(in the rows, 128 means zero)
A state moves one step at a time under one of 6 hidden systems, and each row is a state written as 18 numbers. Each run below is a few steps of one system.
run 1, D, 8 rows:
[[110 133 109 112  68  98  73 116 146 131 159  87 103 137  87 108 121  97]
 [ 96  78 110 142 128  95 122 134 100 119 152  88 120  93 198 110 135 120]
 [101 145 113  79  83 148 122 143 138 169 167  88  93 127 109 151 126  83]
 [ 45 109 129 146 144  86 148 107 114  97 128  76 132  95 131 114 143 141]
 [113 159 138  87 117 166 177 167 105 177 161 113 131 109 166 150 121  82]
 [ 57 125 133 131 138 124 162  98 153 107 113  71 142 136  66 156 139 162]
 [121 161 164 111 174 133 192 145  64 143 168 138 156  96 174 120 114 116]
 [113 146 129 121  91 168 170 121 180 131 107  86 180 186  73 174 125 142]]
run 2, W, 8 rows:
[[160 143 110 103 122 148  98 114 114 128 158 146 103 147 133 151  98 105]
 [130  96 125 157 126  88  96 114 136 102 114 107 124 130 111  94 142 157]
 [141 127 128 111 138 132 128 148  95 150 176 153 116 108 176 123 120 105]
 [114 116 106 124  97 116  86 105 161 119 143 105 111 152  80 134 125 131]
 [109 110 148 136 153  98 149 148  90 134 143 113 128  82 161  91 144 135]
 [126 137 111  98  82 152 114 142 162 160 169 137 129 158 111 151 120  96]
 [ 72 116 135 146 150  96 139 109 121 102  98  89 114 100 111 118 145 151]
 [154 149 150 105 108 149 156 175 124 178 164 140 160 130 146 115 129 103]]
run 3, V (8 x 18):
[[112 123 127 163 111 100 106 135 160 115  41 141 110 108 122  95 162 130]
 [160  88 119 146 129 117 117 171 102 149 114 135 106  92 210  97 151 120]
 [131  97 115 148  84 100  73 148 174 139  75 112  86 117  97  93 168 133]
 [188 123 124 158 135 118 107 145  92 117  58 145 104  99 199  92 133 118]
 [158  88 109 126  62 111  63 176 165 176 124 113  85 119 129  87 159 107]
 [170 140 108 164 120 108  72 109 110  87  19 128  71 109 158 103 123 115]
 [187 126 126 114  65 121  85 199 126 192 125 127  93  99 177  73 146  75]
 [131 124  77 156  72  98  37 100 155  90  35 116  57 126 139 117 130  92]]
run 4, H, 8 rows:
[[128 120 118 106  99 106  90 127 111 137 184  80 101 124 118 109 115 107]
 [117 150 155 129 106  86 126 147 115 140 163 139 153 109 140  72 129 102]
 [100 132 101 114  77 123 109 141 139 144 146 120 115 119 169 129 124  70]
 [ 97 142 153 111 111 114 150 159 117 161 138  79 122  96 107 100 146 117]
 [ 89 146 130 132 100 123 141 156 162 149 114 173 144 113 153 115 148  92]
 [ 93 129 114 113 114 145 139 144 133 149  91  91  82  97 133 151 145 108]
 [118 136 158 129 130 131 159 168 153 166  98 143 135 109  96 107 166 144]
 [ 95 120 101 138 133 136 119 129 155 124  81 175  91 109 152 152 149 112]]
run 5, W (8 x 18):
[[117 138 139  97 146 195 200 149 128 164 115  92 132 135 109 192 135 140]
 [ 95 138 146 155 133 133 189 112 158 100 110 115 216 164 105 140 129 159]
 [148 150 128 129 137 180 192 137  99 122  73 100 154 131 188 171 113 114]
 [167 109 126 144 145 170 153 113 167 116 106 135 173 190  88 169 128 185]
 [137 138 128 161 171 129 168  89  78  66 106 126 178 138 197 140  94 135]
 [231 100 105 129 110 182 119 133 133 130 112 103 146 188 141 160 108 145]
 [125  70 107 170 195 113 131  76 110  63 144 144 152 146 157 149 116 190]
 [216 126 123 116 112 147 123 125  70 118 180  70 161 165 176 128  74 113]]
run 6, V (8 x 18):
[[148 183 148 118 123 184 193 126 142 132  88 113 185 177  93 169 109 134]
 [118 119 109 102 166 140 116  97 121 123 235 198 125 147 134 168  97 127]
 [ 88 173 164 117 128 110 166  94 109 104 152  46 172 145  50 120 107 147]
 [128 150 122 114 154 200 200 123 139 132 139 176 180 164 162 207 106 125]
 [ 66 122 137  97 168 101 120  92 123 124 249 143 122 127  60 140 118 153]
 [101 172 165 144 152 145 221  99 112  88 101  79 224 160 108 146 106 157]
 [108  93 119  93 175 189 174 138 146 165 227 190 147 152 129 207 130 152]
 [ 67 145 163 138 179  77 147  61 119  73 180 112 170 145  30 118 113 188]]
run 7, D:
[[100 171 123 112 100 125 109 117 152 129 102 144  98 125  88 134 124  96]
 [111 106 133 158 148 113 147 144 116 122  80 130 124  91 170 110 156 141]
 [125 154 125  98 118 163 129 148 155 167 127 173  99 128 108 158 135 103]
 [ 91 136 133 161 148  97 128 104 134  88  64 136 122 107 111 112 142 147]
 [159 143 138 116 132 161 149 175 125 174 112 179 121 111 166 131 141 107]
 [102 133 119 144 129 127 110  98 177 104  73 153 111 144  63 148 144 151]
 [158 148 152 140 164 113 133 149  86 132  99 185 116  87 180  92 133 119]
 [139 127 107 132  83 159 111 144 206 151  75 163 125 166  93 154 151 125]]
run 8, A (8 x 18):
[[164  95 107 110 119 160 125 150 106 152 159  91 113 131 175 149 120 116]
 [ 68 121 144 133 142 125 164 139 171 149 129 156 146 122  88 135 163 154]
 [160 181 141 117 118 140 151 116  90 111 140 115 170 150 154 129  84  99]
 [143  54 113 132 120 149 133 166 159 165 142 108 126 133 141 140 165 157]
 [ 86 180 162 117 170 133 178 105 120 119 131 161 151 125  85 143 119 142]
 [203 120 123 127  83 139 114 150 121 137 151  94 170 170 155 111 108 115]
 [ 95  72 129 134 194 142 163 127 129 133 138 129 116 112 116 162 158 190]
 [145 204 164  99 106 129 137 126 125 142 158 136 160 154  67 109 100 107]]
run 9, K:
[[ 82 111 148 167 152 114 188 126 146 104 137 143 218 136 149 116 144 161]
 [197 133  96 122 102 161 106 110  92 103 118  88 126 160 183 156  80  95]
 [157 116 158 166 138 112 139 126 171 116  94 146 185 163  63  99 154 195]
 [137 115 110 132 160 144 160 109  74  97 186 135 175 140 223 158  83 113]
 [211 138 129 150  66 107  72 119 157 107  87 100 154 188  77  82 113 137]
 [124  77 149 152 224 130 188 108  92 103 183 140 180 132 146 144 128 206]
 [196 173 111 118  44 126  81 117 128 115 170 116 183 194 151 109  67  66]
 [138  70 150 177 189  90 138  88 114  70 109  64 157 144  72 106 142 236]]
run 10, H, 8 rows:
[[185  88 120 145 138 177 154 163 155 151  81 147 145 150 155 154 151 159]
 [ 97 109 118 125 180 131 116  89 147 112 132 156  86 132  63 166 137 175]
 [198 156 146 158 153 125 124 116  97  95  55 155 134 135 139 107 114 147]
 [166  51  92 134 135 147  95 125 153 132 169 140 117 162 137 157 133 163]
 [136 162 153 122 171  95 105  83  84  95 149 138 101 119  72 108 102 151]
 [198 110 110 160  92 116  93 137 130 112 125 147 167 161 187  96 112 113]
 [113 100 112  94 146 121 106 112 102 135 223  96  91 123 114 145 113 136]
 [147 193 162 138  98  82 116 121 112 110 127 137 167 133 106  62 107 106]]
run 11, K, 8 rows:
[[129  95 113 102  80 136 123 148 135 160 170  26 124 141 114 136 132 121]
 [ 88 156 144 104 142 157 172 105 150 130 137 101 142 152  43 175 122 153]
 [ 98 155 145 119  98 136 193 153 107 140 126  55 178 121 162 126 121  97]
 [146  96 101 128  98 170 136 132 169 131  78  67 127 165 105 175 138 148]
 [113 179 158 130 159 165 208 125 127 123  91 152 183 140 126 155 122 138]
 [144 110 103 158  79 134 136 141 133 114  77  89 168 143 207 120 125  98]
 [184 116 123 145 159 169 134 113 146 114  66 153 127 161 108 165 132 177]
 [130 154 146 158 134 120 162 131 121 111 127 190 202 134 189 104 118 113]]
run 12, A:
[[179 165 160 121 119 139 147 143 107 140 106  92 151 141 100 105 118 136]
 [168  80 126 143 166 134 121 133 127 128 151 165 138 140 141 128 137 173]
 [130 155 144 114 138 137 135 103 131 121 122 102 124 149  45 143 117 155]
 [172 111 151 142 138  96 121 141  97 125 163 118 157 126 140  75 125 148]
 [120 101 106 116 154 139 110  96 138 117 175 134 107 151  94 169 118 156]
 [109 146 163 125 113  92 143 132 119 130 150  75 158 124  83  83 130 137]
 [136  95 111 124 152 124 116 115 102 116 206 149 135 135 172 135 107 129]
 [ 79 119 123 109 101 131 138 123 165 142 151  74 133 144  68 146 141 137]]

Which system made each run below?
run 13:
[[140  52  82 154 119  97  45 126 152 119 127 158  69 113 159 116 153 134]
 [182 137 160 148 115  92 114 158  94 133  52  73 103  94 117  52 148 140]]
 => V
run 14:
[[ 95 128 106 112 134 116 110 109 104 115 164 119  95 108 153 141 112 102]
 [146 106 139 121  99 116 114 151 141 155 152  82 128 133  90  98 144 147]]
 => W
run 15 (2 x 18):
[[117 133 141 123  77 111 126 142 156 147 129  68 146 143  74 102 140 127]
 [152 136 107 141 159 161 137 108 114  98  80 170 118 133 177 169 111 124]]
 => V
run 16 (2 x 18):
[[107 167 125 106 146 123 115  97  98 114 159 157 100 117 126 140  97 103]
 [120  99 112 145  68 101  98 143 161 129 128  92 141 139 133  97 141 114]]
 => A
run 17, 2 rows:
[[186 150 138 141 116 129 126 124  93 104  87  85 140 142 142 106 107 127]
 [126  78 118 128 136 131 129 136 148 143 202 143 158 151 135 136 135 151]]
 => H
run 18:
[[ 83 111 118 118 169 149 161 120 134 134 174 167 134 125 141 176 128 138]
 [136 184 131 122  75 113 106 126 121 121  94 103 124 128 123 102 111  78]]
 => K
run 19 (2 x 18):
[[ 99 162 124 116  91 130 142 123 133 124 142 114 154 137 144 135 106  82]
 [126 108 132 132 130 144 146 147 139 144  81  85 110 118 107 138 156 153]]
 => W
run 20:
[[171  86 129 140 140 129 120 151 112 141 114 111 113 116 154 109 146 149]
 [165 107 124 143 105 116  89 141 160 133 100 139 117 141 104 102 148 146]]
 => V
run 21:
[[142 179 128 102 115 148 119 121 125 136 125 144 106 136 106 145 105  98]
 [ 88 107 140 150 128  96 144 142 140 128 108 108 141 101 127  97 158 146]]
 => K
run 22 (2 x 18):
[[194 110 120 106 177 154 114 129  57 134 144 119  65 101 173 145 106 129]
 [106 141 135 130  49  89  90 138 201 144 148 121 159 161  51  84 146 116]]
 => D
run 23:
[[154 184 132 137 106 140 128 133 133 122  42 157 123 127 141 120 124  96]
 [144  85 131 148 160 139 128 151 159 147  82 168 105 118 113 131 174 176]]
 => D
run 24:
[[144  84  79 137  85 154  99 126 175 124 131 135 141 174 160 162 125 112]
 [139 178 161 141 175 123 150  93 100  90  74 147 136 129  92 125 114 155]]
 => K
run 25, 2 rows:
[[130 136 146 140 154 112 133 141 118 133 132 192 136 108 148 100 139 130]
 [149 133  99 129 105 147 105 102 145 104 104 115 121 165 114 160 107 121]]
 => A
run 26, 2 rows:
[[139 149 139 126 141 180 199 141 122 135 104 129 177 147 160 164 119 126]
 [176 121 144 119 124 179 170 174 146 174 114 131 159 148 125 144 145 146]]
 => A
run 27:
[[ 66 115 105 119 114 127 134 118 144 125 150 104 122 124 133 153 133 114]
 [140 170 143 103 121 148 143 138 113 149  97  96 101 118  93 134 123 117]]
 => K
run 28, 2 rows:
[[130 154 179 117 140 121 168 152 127 159 153 126 162 126  77  97 142 153]
 [ 85 127  91 152 106 122 115 106 158  93 106 174 138 136 180 147 124  94]]
 => H
run 29 (2 x 18):
[[137 125 134 151 154 125 141  96 118  89  98 113 150 142 116 133 119 163]
 [176 133 141 104 132 133 111 143 108 154 150 121  98 125 105 114 125 133]]
 => A
run 30 (2 x 18):
[[122 127 126 105 107 120 100 133 153 152 193 152 124 144  92 122 126 120]
 [106 148 130 148 124  85 115 113  98  96 108 111 121  99 155  91 120 106]]
 => H
run 31:
[[178 161 163 106 165 170 171 141 107 153 135 149 141 140  97 147 118 151]
 [124 116 113 132 111 111 102  96 155 102 202 149 175 178 110 134 104 133]]
 => V
run 32 (2 x 18):
[[148 149 121 142 107 147 138 133 162 126 119 198 178 162 155 135 119 110]
 [141 150 118 132 156 142 124  90 102  89  59 113  85 123 117 158 109 136]]
 => W
run 33, 2 rows:
[[105 161 154 105 138 129 152  92 119 114 143  59 133 150  28 146 112 160]
 [134 135 138 177 142 122 172 117 124  89 105 169 221 148 196 117 116 134]]
 => H
run 34 (2 x 18):
[[174 130 118 101 115 158 105 108 137 134 162 105 117 178  65 160 103 142]
 [173 189 145 116 138 138 124  91  99  99 142 152 149 164 105 135  78 121]]
 => V
run 35 (2 x 18):
[[125 139 140 118 144 163 158 148 167 160 152 216 160 145 122 154 140 132]
 [ 92 151 107 156 109  92 111  92 103  73  85 108 125 110 182 111 109  87]]
 => K
run 36 (2 x 18):
[[130 194 140  98 108 124 126  87  89 103 160  75 135 149  90 131  75 101]
 [132  84 152 137 116 117 160 154 135 150 150  39 172 140  95 100 153 176]]
 => K
